In the rows, zero is written as 128.
Each run below is a few steps of one of 7 hidden systems, one row a step.
seq 1, J:
[[190 152 141 164 171 138 128 105  91 183  86 170 120 183 128  81 136 129]
 [138 141 144 171 179 130 201 130 170 124  83 151 153 119 138 102  86 181]
 [ 99  97 137 122 111 151 121 148 156 111  88 126 103  82  67 136 103 217]
 [107 131 155  88 137  98  83 178 101 109  71 113 132 143  75 165 141 129]
 [150 148 125  86 143  94 140 142  99 103 120  50 152 160 164 170  86 113]
 [ 80  88 121  92 121 118 114  83 131 108 168  68 132 132 176 107  93 113]
 [ 81  93 121 112  88  99 115 125 157 146 210 129 151 152 106 111 154  91]
 [167 122  93 158 114 109 134 124 134 191 170  96 121 151 114 129 196  93]
 [145 148  89 195 181 140 133  85 168 157 111 126 135 107 157 127 169  78]
 [133 164  90 171 127 186 138 109 175  86 131 171 131  82 117 120 138 122]]
seq 2, S, 10 rows:
[[ 91  97 153 109 144 104 114 103  72 161 141 131 116 112 170 138 173 109]
 [130 140 118 138 124 115 118  92 147 173 169 163 158 156 146 155  94  93]
 [174 134 111 152 121 157 120  85 131 149 133 124 121 160 112  75 123 133]
 [124 129 149 160 154 111 167 139 157 116 107 144 156 120 108  83 166 141]
 [161 142 125 151 110 123 156 158 153 131 113 128 119  83 110 176 137 165]
 [131 143 145 122 132 138  73 125 112 113  67 142  98  97 127 153 128 133]
 [113 148 140  87 122 127 118 136 121  69 126 133 148 145 143 128  80 114]
 [117  93 133  89  96 127 146 129  98 114 160  87 106 127 153 104 114 156]
 [ 82  80 148 116 134  88 124 138 131 179 138 142 115 132 142 130 142 123]
 [149 135  94 137 125 116 115 136 155 182 136 127 123 174 121 154  98 101]]
seq 3, M, 10 rows:
[[ 86  78 180  97 137  58 135 131 114 122 122  57 168 106 111 147 164 161]
 [138 115 141 108  78  65  76 117 153 156 150  73 160 129  95 199 126 115]
 [158 133 114 114 107 111  47  84 141 122 126  64 129 163 129 115 135  60]
 [135 132 117 127 109 106 134 124 170  81 163  86 139 141 168  72 165  46]
 [135  99 101 149  70 125 150 150 176 139 176 124  79  88 142 105 192 105]
 [131 137 110 168 118 141  87 137 159 172 114 199  77  88 131 148 181  80]
 [172 196  96 157 142 180 125 132 134 110  98 193 101 123 160 141 102  93]
 [121 143 127 127 147 191 171 127  94  77 111 169  95 105 172  77 101 163]
 [ 80 107 169 111 136 130 183 170  92 128 134 204 120 104 133 122 122 193]
 [137 122 156 117 134 113 133 156  84 191 103 169 121 149 100 184  87 192]]
seq 4, A (10 x 18):
[[151 117 167 125 144 105 140 119  86 162 107 138 112 152 162 103 124 148]
 [114 111 145 139 151 109 156 121 160 150 107 136 143 133 140 122  76 164]
 [128 112 114 123 117 143 119 140 155 131 104 116 116 147  74 116  86 176]
 [117 122 120 112 156 112 120 163 123 118  86  80 130 151  92 132 139 131]
 [121 129 100 111 140 109 137 132 128 120 133  57 146 124 136 175 123 119]
 [ 93 114  92 111 118 141  90  92 125 129 163  98 130 116 128 154 134 101]
 [113 140 104 125 120 128 108 109 123 126 178 138 152 148 120 122 167  70]
 [165 141 117 155 119 128 141  99 115 144 168 128 137 124 147 113 184  97]
 [142 135 138 178 138 131 131  89 144 147 128 170 128  86 152 116 174 116]
 [158 161 144 165 117 145 133 125 156 119 108 199 122 100 125 119 133 136]]
seq 5, Q, 10 rows:
[[ 84  77 115 102  63 122 134 129 144 132 202 108 105  79 134 150 143 145]
 [124 129 107 119  96 123  77 151 119 173 158 182  92 161 114 135 164  69]
 [183 174 104 151 154 127 146 116 128 140 128 131 135 176 188 122 108  68]
 [129 121 108 159 143 173 155  67 142 121 136 120 115  86 168  93 111 156]
 [ 85 116 116 150 131 163 149 147 138 133 134 195 117  88  85 121 168 163]
 [171 169 127 128 138 135 137 181  85 140  90 159 112 138 103 169 141 143]
 [145 154 160 119 166 123 103  99  99 108  62 119 135 118 169 150  94 133]
 [ 82 114 155 106 128 125 138 105 142  89 140 135 166 112 126 123  77 167]
 [105  92 151  93  96 112 135 158 103 139 150 135 123 153  77 102 136 175]
 [141 112 150 126 142  67 119 156 121 180 104 102 119 164 130 139 154 105]]
seq 6, E, 10 rows:
[[120 138 172  77 107  83 126 156 136  62 118 117 132 142 203 118  71  90]
 [100  68 132  70  71 111 141 151 117 129 176  82  78 140 173  99  88 151]
 [ 60  65 114  96 137  88 108 171 138 194 141 123  85 166 141 127 136  90]
 [145 129  56 145 156 118 146 151 156 202 146  93 117 192 148 161  95  81]
 [113 121  36 150 186 180 123  78 137 152 130  60 126 148 121 121 126 105]
 [ 78 147  56 150 174 166 154 117 141 108 171 121 187 117  71 146 179 100]
 [164 169  97 163 130 163 158 109  74 133 168 132 161  83  81 178 221 141]
 [161 182 168 161 148 145  96  51  72 121 111 185 162  65 133 165 195 116]
 [174 183 191 152  93 150 122  59 118  88 146 229 168  97 142 106 113 146]
 [148 117 216 131  75 138 132 114 115  96 107 213 103 103 113  37 133 202]]
seq 7, A (10 x 18):
[[ 49  84 139 101 142 120 149 182 156 103 121 160 110 162 125  50 111 128]
 [147 105  95 114 110 112 196 214 128 167 145  90  96 164  99 138 120 169]
 [103  99  81 129 190 140 108 128 108 201  84  92  87 139 138 175 115 130]
 [ 82 156  61 124 192 164 132 111 145 113 142 122 180 162 112 164  69 102]
 [120 135  73 115 127 192 132  86  75  92 180  78 154 136  74 105 163 144]
 [104 118 143 139 151 104 133 100  79 151 162 121 175  93  96 156 252 107]
 [189 177 138 178 106 115 119  67 133 174 170 165 177  88 133 209 156 108]
 [180 171 167 168 116 156  57  30 134 114 100 195 134 105 145  94 133 107]
 [154 158 208 148 103 104 152 132 159  48  99 183 158 107 136  43 153 132]
 [175 107 207 129  54  82 164 184 148 112  94 135  75  66 142 111 148 199]]
seq 8, J:
[[117 119  83 139 111 128 154 175 194 129 146 100 139 136  51 135 132 148]
 [121 116  94 129 152 131 106 142 113 126  96  59 107 106  99 145 200 117]
 [105 165 105 129 168 122 130 120 133  92 133 108 169  99 160 183 150  66]
 [139 149  95 117  88 175 115  79 104  89 189 120 126  99 150 136 127 114]
 [119 128 162 126 109 129 107  90  87 121 164 187 128 116 146  85 188 102]
 [190 154 162 166 101 105 158 122 122 169 151 189 134 120 150 140 150 136]
 [179 136 148 170 133 145 111  94 141 171  74 171  87 113 144 116 100 165]
 [127 145 157 141 146 135 125 158 169 101  55 190 120 140 107  96  79 153]
 [139 122 146  97 111 124 159 206 125  90  82 109  97 136 100 116  87 197]
 [ 76  88 154  74 150  88 118 179 102 125  78  82  97 130 140 154 110 150]]
seq 9, E (10 x 18):
[[114 142 128 111  94 137  69  94 138 115 146 144 149 112 101 172 107 117]
 [161 150 139 107  97 131 112 130  92 104 151 137 137 173 107  89 144 108]
 [132 110 166 140 141  93 161 118 122 127 126 117 135 113 166  85 177 123]
 [122 108 140 154 102 108 128 119 178 159 135 153 113  81 147 151 126 139]
 [145 138 113 131  99 150  79 136 149 140 104 162  82 141 105 127 103 121]
 [133 149 119 121 153 138 141 161 132  88  91 123 115 164 141  82 114 105]
 [103 109 121 116 141 123 184 156 131 101 131  89 120 101 157 126 125 157]
 [ 86 101 120 105 119 122 115 145 115 150 138 125 107 101 125 183 129 143]
 [138 151 110 108 134 125 101 129  97 152 133 133 132 175 131 164 103  95]
 [138 134 111 124 157 138 141  89 104 130 143  94 151 169 148  96 115 115]]
seq 10, M:
[[110 131 133 105 160 139 128 157  87  79  73 107  96 104 147 121 151 134]
 [ 92 124 138  95 117 108 157 150 109 112 154 129 134  99 173 176 109 132]
 [115 108 120  94  95 142  95 108  88 163 167 141 106 146 121 147 102 142]
 [124 134 127 123 160 115 119 113 104 154 136 143 152 190 135 104 127  87]
 [157 129 104 149 139 120 180 119 148 150 152  91 148 156 138 109 116 133]
 [104  93 114 156 140 132 128 103 165 149 124 114 127 100 101 107 155 149]
 [125 150 118 153 135 124 113 137 161 121 112 143 153 110  79 157 157 117]
 [166 158 118 133 124 149 115 121 110  97 102 101 117 100 127 148 145 131]
 [112 132 155 114 128 123 123 107 105  88 126 132 128  86 174 123 143 118]
 [134 129 155 109  79 116 131 134 115 123 165 165 122 120 138 135 124 137]]
seq 11, S, 10 rows:
[[124 105 139 131  83 133 108 108 167 108 130 119 105  84 116 111 124 161]
 [113 118 154 107  92 104 109 180 139 117 115 167 100 130 103 118 141 125]
 [157 141 128 110 119 100 136 174 128 123 111 109  99 147 169 144 108 100]
 [100 108 106 120 146 133 115 115 149 119 107  96  98 123 176 114  97 106]
 [ 67 103  91 110 128 150 136 147 148 124 153 137 119 143 114 109 105 125]
 [118 117  95 118 142 135 153 160  96 161 146 123 109 155 115 132 154 126]
 [123 138 104 148 184 123 140 112 111 162 120 116 146 134 147 157 153  99]
 [128 147  90 152 150 163 123  76 134 135 145 129 161 122 111 148 124 121]
 [135 140 128 140 126 160 127  97  97 113 146 146 151 119  85 108 167 148]
 [155 151 167 141 123 106 150 123 101 123 137 152 161 102 123 142 175 143]]
seq 12, Q:
[[ 86 143 125 110 174 112 168 191 114 110 106 143 131 124 165 168 119 108]
 [114 118 114  82 126 153 120 112  72 136 140 102 105 136 152 169  66 162]
 [ 54 102 134 110 170 129 103  94 101 146 139 157 156 158 126 107 123 110]
 [137 125 110 130 143 112 181 126 109 166 179 105 178 172 105 137 125 147]
 [154 106 124 152 142 124 102  75 105 185 118  86 126 123 104 127 176 145]
 [136 153 116 171 152 112 112  99 182 135 121 126 180 109  94 159 162  96]
 [186 163 114 143  86 153 118 108 133  85 138 102 144 110  89 128 142 140]
 [137 137 169 134 109 117 111 120 123  82 108 149 124  82 134  96 196 109]
 [153 150 163 128  79  94 147 167 147 106 141 162 123  91 157 160 129 126]
 [151 126 158 110  78 130  88 132 129 126 108 172  73 125 159 121  81 138]]
seq 13, N:
[[120 133  97 129 157 134 176 147 118 148 135 116 127 118 153 176 109 143]
 [ 97 120 104 110 145 160 101 106  97 144 124 137 122 129 102 157 104 151]
 [106 148 129 110 155 133 132 129  95 109 134 145 170 161 100 119 135 121]
 [157 133 136 136 136 121 160 102  91 134 145  94 162 127 120 129 149 160]
 [122 117 162 145 137 105 109  85 129 156 121 139 151  96 119 150 152 143]
 [156 154 140 141 102 110  96 117 157 128 127 151 155 132  97 146 127 111]
 [168 140 144 139 111 128 109 112 143  99 104 111 122 124 121  89 137 126]
 [124 119 157 133 116 102 145 140 160  99 111 127 118  90 157 109 142 129]
 [139 117 133 121  82 114 122 163 150 134 129 136  83 108 141 150 117 134]
 [120 123 122 106 122 129  98 152 129 129 102 139  82 153 150 117 106 102]]
seq 14, N:
[[130 140 131 119 131 100 115 175 110 137 107 124 132 129  94 179 169 114]
 [163 158 126 113 137 126  95  97  93 118 108  90 135 137 152 158 116 105]
 [ 99 124 146 111 122 133 119  78 122  89 155 129 156 113 157 109 112 120]
 [128 112 141 125  82 121 148 131 127 134 186 151 130 120 110 106 162 144]
 [164 124 138 160 127 106 121 129 130 184 112 147 100 132 130 124 175 117]
 [154 159 116 161 151 122 118 115 174 137  93 137 131 134 156 143  94  95]
 [119 134 103 125 115 166 126 124 167  79 120 121 120 115 117 103  83 147]
 [ 92 105 137 109 123 131 152 176 116  96 119 132 102 107 112  99 157 157]
 [137 127 138 115 130  98 150 178  95 156 115 120 102 125 148 172 143 133]
 [125 134 121 107 141 128  92 102 105 154 115 122 120 152 159 163  77 114]]

Name the system that made each run.
seq 15 (2 x 18):
[[175 171 175 116 145  97 118 132  81 133  76 133 150 139 139 187  94 149]
 [115 121 180 110 133 112  97  72 136 104  99 119 163 128 138 119  59 165]]
 | Q
seq 16, 2 rows:
[[129 122 132  99 150  92 153 131  87 137 145  81 146 165 176 133 119 107]
 [ 99  90 114 128 130 119 117  71 131 168 165  96 134 117 149 137 120 128]]
 | Q
seq 17 (2 x 18):
[[ 61 128 131 121 161 123 136 155 130  88 112 144 149  84 121 149 170 113]
 [160 154 116 109  76 140 135 142  99 121 172 135 123 111 121 185 124 139]]
 | A
seq 18:
[[120 131 125 111 121 132 101 140 110 147 112 143 108 103 131 198 101 145]
 [115 146 123  92 143 147  94 104  86 114 123 134 134 162 145 136  80 112]]
 | M
seq 19, 2 rows:
[[122 123 144 133 140 137 135 151 141 134  84 176  91 137 141 101  86 154]
 [123 124 132 112 143 132 165 180 128 113  90 130 108 156 120 111  79 171]]
 | A
seq 20 (2 x 18):
[[129 114 111 107 121 139 127 114 117 132 132  86 117 132 131 146  86 159]
 [ 83  98 135 107 145 118 106 121 116 136 122 118 136 146 106 111 136 131]]
 | S
seq 21:
[[176 139 111 170 122 102 178 149 161 175 144 123 113 113 167 153 149 113]
 [154 140  96 157 116 173  83  97 158 145  96 144  77  97 134 143 108 127]]
 | Q
seq 22 (2 x 18):
[[136 100 105 155 121 139 100  50 138 181 165 125 102 128 183  90 151  83]
 [111 138 111 184 148 136 150 120 194 140 146 195 148 134 125  77 157  85]]
 | A
seq 23, 2 rows:
[[133 133 120 139 151 117 148 137 111 127 133 115 130 122 142 117 193  97]
 [142 135 118 156 121 127 142 106 144 149 149 132 128  86 154 160 145 127]]
 | M
seq 24 (2 x 18):
[[192 174 130 146 121 140  96 149 101 146  83 166  92 122 111 153 156 118]
 [158 173 146 138 171 143 145 127 109  94  65 156 119 128 186 117  91 126]]
 | J
seq 25:
[[146 159 137 120 163 125 111 114  84 106  97 116 139 144 149 122 150  96]
 [131 140 143 125 121 124 165 110 129  98 153 127 151 113 175 125 102 135]]
 | J
seq 26:
[[117 136 134 146 172  77 123 155 196 117  56  80 146 101 141 181 121 100]
 [152 146  78 101  79 150 107 124 154  87 152  58 120 121 121 174  70 130]]
 | E
seq 27:
[[101 136 140 135 120 125 127 134 169 104 134 185 133 122 144 106 114 106]
 [164 134 132 125  90 138 146 161 123 122 132 140  87 138 121  96 127 153]]
 | A
